Each row has a name. Each piece below is followed by the name of the row it came from, unless a question asks for something else. Each question is about the rows just above it.

sor: [160 121 138 109 104  99  79  84  69 131  89 107 190 187 147 146 155  84
 166 127 123 105 161 139  98 127 164 177 106 133 125 149 186 169  49 112]
fekuf: [142 102 123 159 115 140 160  78 132 151 139  90 127  98 140 128 111 147
 130 142 122 143 134 139 148 125 113 142 134 138 156 119  92 127 160 141]
revag: [156 142 123 160 140 111  90 119 148 142 143 130 134 147  92 159 139 127
 138 113 125  78 128 140 127 132 122 151 141 102 134 160 142 140 115  98]
vek: [148 115 124 110 102 110  91  83  83 137  71 102 194 192 154 156 153  78
 157 137 137 122 167 142 118 127 144 187 105 136 126 159 182 184  27 100]
Nafa: [136 142 163 132 126  99 118 107 155 106 137 108 136 148  95 143 131 116
 143 144 138 130 150 140 153 128 133 139 127 131 122 130 137 136  98 111]
Ver: [154 105 124 108 111 107  82 103  81 137  92 112 194 185 150 162 159  79
 116 123 125 124 157 140 115 130 163 169 107 132 120 111 196 179  28 113]
gada: [148 116 133 107  99 104  80  86  85 136  72 102 193 192 151 143 148  87
 157 141 113  95 164 143 107 118 149 177 107 131 123 146 177 176  48 104]
zomen: [153 111 129 107 103  98  82  99  70 134  89 105 187 189 131 150 157  83
 165 132 136 124 155 151  99 120 163 170 106 145 124 145 190 175  45 110]
Times [115] occurs in Ver: | 1
Which row holds these entries in another order? [113  28 179 196 111 120 132 107 169 163 130 115 140 157 124 125 123 116
  79 159 162 150 185 194 112  92 137  81 103  82 107 111 108 124 105 154] | Ver
Which row holds these entries in another order? [139 127 138 113 125  78 128 140 127 132 122 151 141 102 134 160 142 140
 115  98 156 142 123 160 140 111  90 119 148 142 143 130 134 147  92 159] | revag
Which row holds these entries in another order? [159 160 127 140  78 113 147 140 142 128 119 143 140  90 141 125 134 134
 151 132 127 160 142  92 138 139 102 148  98 122 123 130 156 115 111 142] | revag

mabo: [126 137 130 126 123 128 125 135 128 121 133 125 128 125 136 127 128 133
 132 131 130 134 127 133 132 116 122 128 134 126 132 134 130 137 116 119
 130 131 120]
vigat: [130 122 129 138 129 145 120 123 122 119 129 125 126 130 120 139 128 125
 129 129 118 140 128 127 134 123 135 122 125 128 132 134 118 133 120 139
 140 124 140]
nozaf: [165 140 118 133 121 134 175 127  73 137 153 149 125 139 112 164 181 121
 118 104 144 106 160  60 112 128 121  86 151 186 128 170 147 192 169 109
 139 136 134]
Kamu: [125 130 129 125 130 131 132 129 122 127 124 128 129 128 120 128 128 128
 128 123 125 128 125 127 130 127 125 129 123 132 123 125 123 125 126 129
 127 127 132]
dela: [151 134 104 137 165 147 128 136 153 169 118  86 134 121 181 170  60 133
 121 118 112 106 150 139 140 175 139 112 144 109 186 128 160 125 164 121
 192  73 127]
tam: [ 73 150 128 181 121 170 147 104 139 192 151 169 101 133 106 140 160 136
 128 118 144 127 174 112 134 186 139  86 118 125 137 109 112  60 112 165
 132 164 153]
rilok: [158 112 133 158 130 181 105 113 113  97 129 120 120 134 105 163 127 118
 132 133 106 163 126 116 148 111 149 102 119 123 140 126  97 144 100 134
 165 116 167]
vor: [126 125 139 130 130 132 129 128 133 134 135 129 127 125 130 133 128 130
 133 135 130 127 125 118 127 126 130 134 130 126 132 135 131 130 136 126
 125 139 134]
batun: [117 123 113  99 178  94 125 150 138 179 223 160 124 128 100  89 164  87
  86 118 135  79 167 151 146 163 147 138 117 110 155 154 149 181 148 122
 119 110 103]
kegen: [124 128 130 116 127 115 128 129 130 105 121 126 106 109 126 118 128 118
 128 120 136 124 113 146 123 145 143 131 128 130 120 129 143 129 131 118
 123 134 116]
Which row holds these entries in another order? [128 136 153 169 118  86 134 121 181 170  60 133 121 118 112 106 150 139
 140 175 139 112 144 109 186 128 160 125 164 121 192  73 127 151 134 104
 137 165 147] | dela
Put [134 136 139 109 169 192 147 170 128 186 151  86 121 128 112  60 160 106
 144 104 118 121 181 164 112 139 125 149 153 137  73 127 175 134 121 133
 118 140 165] back in order: which row is it? | nozaf
How many times does dela hold [121]? | 3
Put [121 192  73 127 151 134 104 137 165 147 128 136 153 169 118  86 134 121
 181 170  60 133 121 118 112 106 150 139 140 175 139 112 144 109 186 128
 160 125 164] back in order: which row is it? | dela
Which row holds these entries in another order? [118 118 119 120 120 120 122 122 122 123 123 124 125 125 125 126 127 128
 128 128 129 129 129 129 129 130 130 132 133 134 134 135 138 139 139 140
 140 140 145] | vigat
Which row holds these entries in another order? [116 116 119 120 121 122 123 125 125 125 126 126 126 127 127 128 128 128
 128 128 130 130 130 130 131 131 132 132 132 133 133 133 134 134 134 135
 136 137 137] | mabo
[ 60  73  86 104 106 109 112 112 118 118 121 121 121 125 127 128 128 133
 134 134 136 137 139 139 140 144 147 150 151 153 160 164 165 169 170 175
 181 186 192] is which row reordered? | dela

gado: [122 128  76  60 122  86 188 126 137  75 122  97 107 219 122]
kes: [ 52  63  99  94 140 110 146 155 113  88 208 117  91 120  83]
ped: [ 59 115  91  58 109  83 136 145 138  78 136 198 109 150  86]
How many times does gado hold [137]? | 1
Count of [113] in kes: | 1

sikol: [110 209 133 102 133]
furil: [143 208 142 109 143]
vanim: [214 208 120 109 143]
nadef: [214 208 120 120 147]
Gemim: [133 133 102 210 110]
Count of [209] in sikol: | 1
Which row holds these entries in another order? [208 142 109 143 143] | furil
[110 210 133 133 102] is which row reordered? | Gemim
Put [142 109 143 208 143] back in order: which row is it? | furil
How many times does furil hold [109]? | 1
[133 102 133 209 110] is which row reordered? | sikol
Count of [147] in nadef: | 1

